Each row of A is roughly a mix of the hidden directions of one of several groups.
A:
[[ -9  -2 -13  23   3  -5 -16  17 -13  26]
 [ 31   6   0  -4  10  30  -3   8  -5  -8]
 [ -1  15  -4  -9 -16  20   3  -4  10  33]
 [  7  -4  -9 -11  28  -3  11  22  -8 -21]
 [  2  34  15   7  15  -5 -15 -14  -8   3]
 [ -8  14 -25   9  20 -19 -15  -9  -1 -13]
 [  9 -14   3 -16  -8   1 -11  12 -36   0]
 [ 12 -15  -9  -5  -6 -25  11  16 -26   4]
 [ -3  -3  22   3 -36 -12  -3  -4  -5 -13]
 [ -7  -1   1  11  11 -22  -8   3  -6 -36]
 [ -3   7  -3   6  42  11  -6  13   1  -3]
 [ -2  -4 -23 -13  16  -6  24   3  16  18]
 [-25   1 -21  17  16  -9 -12  -6  15  -9]
 [  7 -13  15  -6 -24  -7 -24 -15 -16  -3]
 [ -3   1 -12  25 -10 -28  18  10  -7   7]
 [  2  19   3  -3  -9   0  10 -27  15 -26]
 [-20  -9  -5  15   8   7  18 -23  20   9]
 [ -5  17  -1  29  25   7 -19   3   1  -2]
 [ -4  10  10 -16 -18 -18 -30  -9 -11   3]
 [-13  13  -2  15   3   0   8  -5  37  12]
 [ -5 -10   9  11 -17  16 -28   1   4 -23]
 [ 11 -14   2  13   7  -7 -19  15  -6  31]
 [ 13  -4  11  15  28  -4  15 -11  20 -11]
 [-22   0   5  -2  -4 -25  17   4 -10  25]
 [ 18  -1   4  -3  19  27 -14   1  18  16]
 [ 10   7 -20   4  27   5  10  -7  -1  27]
 [  7 -14  -8 -12  -1 -26  10  21 -23   1]
 [ 15   0  -5  14 -19   8 -23 -20  14  13]
 [ 23   9  -6 -10   1  32  -1  19  -4  -6]
 [ 20  18  17 -10  -6  -4 -19   9  -4  23]
 [-17 -12  14  -6 -25 -14 -11   7 -22   4]
 [-26 -15   5   5  -6 -24  -9 -11  17  10]
 [ -2  -8   6  18  14 -26 -12   5  -4 -27]
 [-27   1   4   5   5 -18   6 -26  16   9]
 [ -2  19  10  16  34  11  -1   4   9 -10]
 [ 11   5   3 -20  -9  17  10 -10  15  29]
 [  8  -3  -2 -23 -18  26  10 -17  10  -9]
 [-11   2  -6  15   1   3  10 -25  32   9]
 [ 25   7  16 -10  13  23   2 -20   3   0]
 [  1  -8  18 -16 -19  29  10  -3   1 -16]
 [  8 -10  13 -14 -20  34  -1  -7   2  -8]
 [ -2   7  15  13 -22  11 -29 -16   5   1]
 [ -2  -2  -5  -6 -21  -2 -24  -8 -32   2]
 [ -7  -5  14  19 -18  18 -26 -11  -3  -9]
 [  1   8  14  -3  -3 -19 -27  18 -22   0]
 [-14   3  11  18  21   9 -15  17 -15 -17]
 [ -1   2 -20  13  20 -23 -24   1  -7   1]
 [  8   6  14  25 -18  13  -8 -26  -1   3]
 [-19   6 -12  13 -19 -15  27  10  -1   2]
 [  8 -15  -6 -27 -18 -21  16  -3   1   8]
 [  5  -6 -11 -18  24 -14  23  10 -16   6]
 [-30  -2   9   4 -13 -14  24  -9 -13  -4]
 [  4  27   4   6  25  11  16 -15   8   6]
 [  5   6 -11 -18 -21  23   8   4   7  24]
 [ 14  -2 -16  -1  32   6  16 -13  -6  14]
 [-12 -21  -6  -5 -24  -8  -6  16 -24   5]
 [  9 -20   7   5 -21   2 -24   0  -9 -22]
 [  9 -19  10 -28 -19 -12  16  -4  -1  -6]
 [  7  -8  -5  -9 -32 -21   9 -10   3  18]
 [-16  10   1  12   4 -23 -18  14 -10 -24]
 [ -2 -20   2   0 -27   2 -26   3   8 -16]
 [ 18 -19  14  -9 -18  -6   8   5   4  28]
 [-10 -13   7   6  25 -11  19   7  13 -22]
 [ -4 -24  -3  -9  -7   2  -1  26 -16  22]
 [  3  18   0   0  30  18   9 -12  18  -8]
 [  7   7  -1 -27  19  14 -22   0 -13 -11]
 [ 11  -6 -12  -2 -23   2 -20   7 -29  -3]
 [ 15  -8  10   6 -19   1 -30  -1 -12 -19]
 [ -3 -15 -17 -23  24 -10   8  11 -14  10]
 [ 25   8  -1 -15  21  16 -14   0 -15 -10]
 [  1  -4  -8  28  17  12  22   3  20   1]
 [-13  -1 -25   6   1 -27 -18  15  -7  -8]
 [ 11   2  16  -1 -26   1 -13 -18  17 -18]
 [  1  -9  24  -7 -16  32   2   1  -4 -15]
 [ 27  14  -4  -2   3  26  13   9 -13 -10]
 [ 11  -4 -16 -15  36  -1  15   4  -4  -2]
 [ 24   6  -4  -4  -1  21   7  20 -23 -12]
 [ 12   9   6  20 -21  12 -21 -10  18  -9]
 [-28  -3   5  -1   3 -27  -3 -24   8   3]
 [ 28  18  -8   6   6  23  17   5   9   5]
 [-25  -9 -14  10   8 -14 -21  -4  -1 -21]
 [ -2 -15   3  -5 -22   3 -37  -1   4  -6]
 [ -1  -2  13   8 -35  -1 -25  -8   3  -1]
 [  6  10   8  11  17   0  14  14  33  11]
 [  2  -1  11  15  15  -5   9  23   2  32]
 [ 13 -16  -1 -15   2 -23  10  11 -27  -9]
 [-26  -3 -24  14  -3 -20  -6  17   6   2]
 [ -7  20   1  29   6 -29  -2  -3   3   2]
 [-13 -13   7  12  20 -20   0  -3  -7 -28]
 [ 29   7  -7  -3  -5  21   3  19 -15 -14]
 [  6 -12   1   6 -31 -20  12  16  -3 -12]
 [  4  -5   9  17  22 -20  -6   5  -9 -27]
 [-25  -7 -16  16  -9 -26  -8   4  11  -5]
 [ 13 -11   3 -15 -18 -26  17  -3   6  18]
 [-21  -6 -11  -6 -14 -21 -21  -2   5 -20]
 [ -5  -2  19   5 -24   9 -27 -19   2  -5]
 [ 15   0 -19  -3  -1 -24   3  28 -10   8]
 [ 34  17   6 -15  -2  16  14  -3  -5   0]
 [ -9   0 -21  27  -3   8  12  -9  25  -4]
 [  7  14  18  -5  -9   7  29 -13  21  -3]
 [  9   4  -8  -5 -14   6 -16  11 -37  -2]
 [  2  10  -7 -16  30  -2   7  -9  10 -25]
 [-12   9 -32  11  13 -18 -10  13   7   3]
 [ -8   6  15   8  21 -20 -12   8 -19 -19]
 [  4   4   0  -7   7  12  25  10  33  11]
 [ -7  -5   4   2   9 -24 -10  -7  -7 -35]
 [ 22   2  11  -3  -4   8 -15  -6 -25  25]
 [-12  -9  10   6  23  10 -11  26 -18  -9]
 [ -9 -19  -4 -11   0   4  10  29 -14  21]
 [-11 -13  13  17 -25 -19  20  -4  -6   0]
 [-14  18   5  30  19 -16   0  11  -3   0]
 [ 25   9  -9   9   3  25   9  15 -11 -14]
 [-30   6 -18   7  17 -22   0   5  -8   5]
 [  7  -6   3   9  23  13  27  22  10   3]
 [  0  12  15   7   0  16  11 -32  19  -4]
 [-31  -5  -1  15   0 -25   5 -16   8   1]
 [  5   5   7 -19 -13 -12 -24 -23 -16  -6]
 [  3   1 -13  -5 -14  24  16  12  14  24]
 [ -2 -13 -21 -23  11 -12  13  19  14  -3]
 [ 39   2  13 -14  -6  15  -1   0  -3   2]
 [ -1  -8   8   5  21  -1  24   4  32   2]
 [ 26  11 -10  -2  23   8 -19  -9  16   0]
 [-14   1 -10  24 -14 -25  22   6  -3   3]
 [ -8   4  -7 -10 -20 -12 -21 -21 -12 -18]
 [  5  10   5   1  -4  -5  30   2  17  29]
 [ -5  21 -11  28  19 -18  -6  -2   6  10]
 [-24 -11  -8   5   6 -24 -24  -4  -1 -13]
 [ -7 -12   0  -3 -30 -12 -25  18  -4   1]]

Each list below has one row that fits no group; the rest each fit one group, if only roughly. Name that row.
- k_20: [-15 -13 -15  -1  -1 -22 -30  10  -3 -10]
- k_495: [-10  21  10  10   9  24  -5 -17  19  10]
- k_265: [-21   1   2  23   2  24   3 -16  12  15]
- k_928: [ -2  17  -5  11  25 -33   3  -3   4  -4]
- k_881: [21  3  8  0 -7 31 20 13 -7  3]
- k_835: [35 -2 18  1 -4 18 12 -3 -2 11]
- k_105: [-16   2   0 -17 -23 -18 -24  -9 -10  -4]
- k_583: [ -9   2  12  12 -23   3 -34   5  -1 -10]
- k_650: [  2   1  16  25   5 -28   2   3  -8 -20]
- k_363: [ 7 19 -8 15 17 11 25 -6 20  1]
  k_650
- k_305: [15 -3 22 -8  7 34  3  3 -3 13]
- k_161: [-21   7 -10  25  10   2  14   1  15 -20]
- k_373: [ 12   9  10 -13  10  26 -26  12  -5  -8]
- k_47: [28  0 21  0 -4 25 12 -1 -1 14]
- k_939: [ 6 -4 16 11 29  8 20 -4 15 14]
- k_659: [ 13 -14 -15 -12  -7 -23 -15  20 -13   7]
- k_610: [-20  -8  15  16  19 -17  -8  10 -17 -11]
- k_666: [ -9   9  -8  13 -17 -11 -28 -22  -9   1]
- k_962: [ 12  17  16 -12   7   6  25 -20 -14   4]
- k_16: [-15   1 -10  27   0   4  11   4  30   8]
- k_318: [ -5   7   6  12   3  27 -23 -23   8   8]
  k_373
- k_585: [18 -1 14 -2  3 35 14  5  4 14]
- k_525: [ -6  21  23   4   5  19   0 -17  11 -20]
- k_113: [ 21   8  -5 -22  22  11 -21  -8   0  -2]
- k_824: [-14  14 -19  15   6 -17 -20 -15  -4  16]
- k_857: [-10   6  15  19 -23  11 -14  11  -2 -23]
- k_77: [  2   9 -10  16  18  24 -24 -10   5 -12]
- k_946: [ 14 -10  -8   4  -9 -25  -5  -1   2  33]
- k_888: [ 16   8  -4   5  28  -5  16  11 -26  -3]
- k_634: [13  4 15 -7 -9 36 18  3 -5 -3]
- k_322: [-10   2  -9 -14  15  29 -12  -3   6 -22]
- k_619: [ 12  10  19 -19  -6  -5 -15  -6 -20  22]
- k_789: [ -1 -11   3 -31  -7  24  11  -4   2 -17]
- k_655: [ -1   7  16  10 -31  -5 -18 -10 -15  11]
- k_271: [ -9  -3  23  -6 -23  -8 -26   1 -11 -13]
  k_824
- k_994: [  8   4  -5  17  -1  28 -15 -17  23   1]
- k_730: [37  9 -5  4  9 19  3 12 -9  0]
- k_656: [  7   1  27  -1 -17  -7   0  -6 -22 -23]
- k_865: [ -8 -22  -1 -10   4   7  30 -10  19   8]
- k_451: [ 28  -6  13 -13  -5  14  -1  21  -9  18]
- k_879: [-11   4 -15   3  30  12 -19   7  -9 -17]
- k_178: [ 15 -19 -17 -12  -7 -19  -2  21  -7 -14]
- k_286: [  4   0  16  -4 -23  21 -16   5 -12 -23]
- k_398: [ 30  13   0  10   7  22  13 -12  11  -5]
- k_985: [ -8  16  -8   9  14   6  19 -11   6  31]
  k_286
- k_867: [-14  27  18   3   6  13  12 -11  21   7]
- k_642: [  4  -8  23   9 -20 -18  13   7   3  24]
- k_377: [11 -9 -1 -2 27  2 31  4 13 11]
- k_907: [  3   2  -7  -3 -34   0  17 -10   9  22]
- k_591: [ 26  -6  -5  -7 -22 -15 -21 -15  -5  -6]
- k_572: [ 31  12   2 -17  12  18  -9  -7  10  -6]
- k_551: [ 19  -3  13 -19  -4  21  12 -19  19  -5]
- k_667: [ -2  11  11  13 -17   8 -35   8  -9  -5]
- k_776: [-30   4 -16  -1 -13 -26   5  10   8   4]
- k_958: [-22  -7   7  15  19 -19  -5   9 -17 -16]
- k_292: [ -1   1 -11 -27   2  34   9  -2   2 -12]
  k_377
- k_137: [  7  -4  22   5 -12  -4 -17  -5 -31 -13]
- k_153: [ 11  18 -11  -7   5  13   0 -26  19 -18]
- k_751: [33  1 16  8  8 25  1 -8  6  2]
- k_190: [-15 -11 -11  25   8 -11   8 -22  15 -11]
- k_530: [-17 -13  -1  12   2  -2 -12  27 -26   8]
- k_723: [  5   3 -13   5  21  21   9 -20  23   7]
- k_511: [-11   3   2  -2  14  24  -1 -24  25   3]
- k_977: [  2  -1 -19   8   5 -16  14  21 -17  24]
- k_468: [ -1  -2  -4 -25   1   7 -31  -6 -21   7]
- k_139: [-2 -1  3 26 31  4 19 11  4 -4]
  k_468
- k_34: [ -4  -9 -20 -23  17 -12  15  21  -5   8]
- k_71: [  7  16  10  -1  14  24 -10 -16  16 -18]
- k_9: [ 18   6  -8   6  20  31 -12   0  14   1]
- k_893: [ 18  10  17 -16  -1 -12 -24   0 -21   5]
- k_581: [-15  -6  14  11  19 -32  -5  -1  11 -10]
- k_611: [  0   0 -21  -1  14   5   9 -18  23  24]
- k_716: [-11  -5 -22 -14  20  -8  19  21   0   9]
- k_480: [-10 -13  -5  12  11  -6  10 -13  26 -25]
- k_141: [ -6  -1  -6 -27  -2  18   4  -6  -5 -31]
- k_752: [ -6  -3   4 -13 -26   1  -7 -13 -28 -16]
  k_752
- k_658: [ -2  -7   8 -28 -19   4 -11  -4 -19  21]
- k_648: [-14  24  19   5  14  22   0 -17  10   4]
- k_943: [ -2  -7  11 -15 -24 -15 -26   5  -7 -15]
- k_922: [  2  12 -20  15  -8  18  17  -1  24  12]
- k_833: [  7 -13   7   7  30   3 -24  17  -8   2]
- k_565: [  5  -3 -26  -7  31   2  15  -1   4  14]
- k_891: [ 10   1   5 -16 -29 -15  20 -14  11   2]
- k_243: [  9  17   4   8 -26  -3 -18 -19  11 -17]
- k_711: [ -2  10  -2  -7 -14 -11 -24  25 -23  -6]
- k_370: [-17 -27   7 -16 -15   3 -21   5  -5 -12]
- k_248: [-19 -16  15   6  -6 -26 -14 -19   7   2]
- k_901: [  9  -4 -12  -3 -19  10  -9  26 -25   9]
  k_243
- k_8: [ 20  18  -9  -8  24   7   4 -13  22  -2]
- k_624: [ -8 -20  -4 -27 -18  17  10   9 -12  -4]
- k_757: [ 13  18   9  -6   5   6 -13   8 -36  -4]
- k_337: [-15  -6  -6  -8  28   1  31   9  -5   0]
- k_283: [  2  -5  -5  -7  25  -8  23  13 -25  -7]
- k_267: [  9 -19 -22  -5  10 -18  18  20 -10  -1]
- k_739: [ 21  10  -9 -15  14  27  -6  18   5   4]
- k_405: [  6   7  12  17  35   5 -17   6  -1 -10]
- k_401: [ -9 -12   8  10 -21  -9   1  22 -18  22]
- k_176: [ 11 -10 -18  -2   4 -35  -7  11 -10 -11]
- k_980: [-16  -5 -10  -8  26   1  26  18  -6  -5]
- k_858: [-15  13   0  -6 -14 -26 -27  -6   1 -11]
  k_176
